rotation steps, each row followed by its count of steps
The counts run from 0 to 190.
[138 114 102 112 137 143 172 124 156 132 115  39 149 130 148 141 108 111
 123 133 169 153 133  98 178 108 144 132 138 109 122 152 130 189 168 149
 129 122 178 130 136 130 112 107 161 136 150]
39
[141 125 120 120 121 129 174 135 172 128 120  61 128 134 176 129 115  89
 113 123 173 159 157 112 147 108 157 125 135  78 123 146 118 180 179 162
 131 122 163 143 141 126 101 129 124 154 151]
85
[129 121 121 138 135 127 180 126 122 129 139  62 143  99 137 147 110  73
 141 105 131 152 150  95 160  84 139 128 156  89 101 143 125 187 175 137
 111 108 181 103 129 144 119 133 145 133 130]
67
[172 139 104 120 142 101 164 125 135 144 119  71 157 101 150 113 130  76
 131 104 128 178 149  92 156  80 143 139 130 114  90 146 100 179 150 138
  96 128 176 137 146 139 116 136 116 152 129]
185
[153 150 103  99 129 131 160 117 154 137 132  67 145 106 164 141 125 112
 140 121 138 192 160  98 156  85 158 136 126  92 100 138  98 189 154 170
 111 136 129 150 147 136 106 120 118 146 114]
137
[126 134 108  99 133 135 192 126 121 125 118  39 159  97 138 140 141 108
 101 107 143 180 128 100 157  79 147 137 147 112 105 153 112 176 145 140
 110 135 151 121 104 152 142 119 136 136 115]
74
[147 145 123 101 138 118 188 135 150 126 117  66 150 111 160 115 130  98
 120 107 130 175 150  99 136  96 155 130 136  92  81 145  87 176 145 163
  99 139 152 133 144 152 115 123 106 147 112]
49
[149 151 113  91 135 134 170 130 158 136 125  69 137 107 162 138 125 118
 134 124 136 191 152  94 152  91 156 133 135  85  98 141  90 189 155 172
 121 130 134 136 140 135  95 115 120 143 118]
135
[130 134 119 129 117 116 181 127 124 129 130  62 140  98 160 136 139  66
 109  95 141 179 156 114 136  73 153 133 147  85 117 143 115 171 172 136
 111 123 148 131 111 148 138 146 115 154 123]
27
[119 120  93 110 109 134 161 135 144 122 122  36 148 125 154 154 124 107
 106 117 160 165 124 107 173  85 171 126 136  99 143 149 117 179 174 136
 132 123 148 129 126 156 143 114 146 137 140]
34
[130 124  97 129 114 131 186 124 156 131 113  42 145 119 170 130 132 101
  97 103 173 166 155 117 142 102 151 135 126  98 121 155 114 174 169 133
 114 141 162 153 122 142 130 142 110 141 124]
166
[139 126  95 127 120 113 160 136 157 128 124  59 150 128 161 129 110  93
 133 101 136 154 147  99 154 100 172 124 123  92 108 147  88 184 173 139
 102 138 165 135 165 169 129 129 112 135 118]
7
[129 131 122 116 134 122 166 134 159 122 128  66 141 129 165 133 102  87
 142 120 131 160 149  97 146 104 165 121 146  72 110 137 103 193 185 167
 113 131 153 128 161 156 116 113 134 144 126]
90
[126 136 127 121 112 137 181 129 132 126 148  65 126  95 153 160 129  86
 125 107 144 177 163 109 149  70 157 128 151  70 112 141 121 177 169 157
 126 104 138 117 116 136 115 140 124 145 129]
111
[145 135 124 122 111 131 187 138 140 127 143  71 123  97 151 151 132  86
 122 106 154 167 165 108 155  68 152 131 138  79  99 149 117 166 152 151
 125  93 163 112 119 127 102 149 112 146 142]
108
[124 122 119 102 119 138 179 143 165 109 130  49 141 142 163 138 108 106
 120 126 159 146 136 106 163 104 175 116 132  80 112 146 113 178 162 174
 126 118 155 124 156 154 124 107 135 140 143]
173
[138 124 126 112 128 124 177 144 123 118 138  60 141 108 132 149 121  83
 126 110 135 151 132  96 172  69 159 122 151  91 105 146 121 172 155 149
 123  90 171  89 129 149 125 123 147 142 151]
152
[146 141 122  93 140 131 184 148 161 129 113  68 131 113 156 130 125 117
 121 123 141 176 142  92 152 101 154 128 146  81  94 150  87 184 155 164
 129 121 154 114 135 138  87 112 122 142 131]
132
[130 136 104  96 130 137 191 126 124 127 115  36 159 101 142 139 145 112
  97 109 149 183 127 103 159  78 146 137 141 114 109 155 113 174 141 140
 113 133 148 128 105 148 141 119 135 138 120]
75
[166 139 117 104 157 115 156 117 140 140 120  67 162 113 147 118 113  85
 146 127 129 175 140  89 167  90 142 133 137 111  95 139 113 191 153 165
 104 127 165 137 155 132 109 109 147 153 136]
181
[164 138 121 107 138 133 178 117 127 135 142  66 148  96 138 141 124  91
 137 123 148 171 153  96 175  68 136 136 134 110  87 146 135 174 134 163
 112 101 169 121 129 114 105 131 140 150 147]
19
[164 138 124 112 138 131 179 115 125 137 139  67 148  95 142 140 127  84
 135 118 148 175 157  99 169  69 133 137 138 106  88 145 135 173 137 160
 112 103 168 125 124 112 104 135 137 152 145]
20
[141 117 114 129 112 117 170 139 134 117 145  58 149 121 144 139 114  70
 127 103 147 135 144 106 172  71 167 121 125  99 104 147 125 163 153 144
 108  96 183 112 151 155 139 139 127 144 153]
148
[163 138 119 104 136 135 176 120 131 132 143  62 150 100 133 144 123  98
 138 123 148 169 149  94 183  70 141 135 128 112  86 145 133 174 130 166
 113  99 168 120 133 117 107 127 144 146 147]
18
[141 127  96 131 123 112 161 134 160 130 121  63 151 126 166 126 112  89
 133 102 137 159 150 101 148 103 167 127 122  90 112 144  90 185 179 138
 101 140 164 141 163 164 125 131 112 137 118]
6
[147 134 126 110 154 126 196 131 155 132 112  64 149 115 157 111 120  97
 128 115 139 167 151  94 140 112 134 132 145  94  79 147  99 186 155 162
 102 138 174 128 143 139 103 122 122 142 121]
46
[152 133 120 123 112 128 186 140 140 130 139  71 125  98 149 146 133  89
 120 106 156 164 164 105 159  69 149 132 134  87  95 151 116 164 148 147
 122  93 169 113 122 125  99 152 111 146 146]
107
[119 130 118 118 138 131 193 126 116 126 126  49 152  94 135 143 130  94
 120 102 126 171 136  95 153  82 141 133 158  98  99 148 113 183 159 136
 107 126 161 106 112 157 136 124 141 132 112]
71
[118 127 119 122 140 130 192 128 116 125 130  52 150  94 133 144 124  89
 125 101 125 165 140  95 155  85 140 132 161  96  97 147 114 184 164 137
 106 123 167 101 117 156 132 126 143 132 115]
70
[150 120 111 139 119 123 156 126 137 134 148  66 140 110 146 151 106  74
 145 114 149 149 158 101 177  75 149 128 134  94 116 142 136 179 172 141
 119  95 179 120 145 130 112 140 143 143 154]
63
[144 120 112 143 122 125 161 125 136 133 146  66 139 109 144 151 104  71
 146 112 145 148 158 100 173  79 146 129 142  92 112 142 134 182 176 140
 116  98 183 115 142 132 111 140 144 141 150]
64
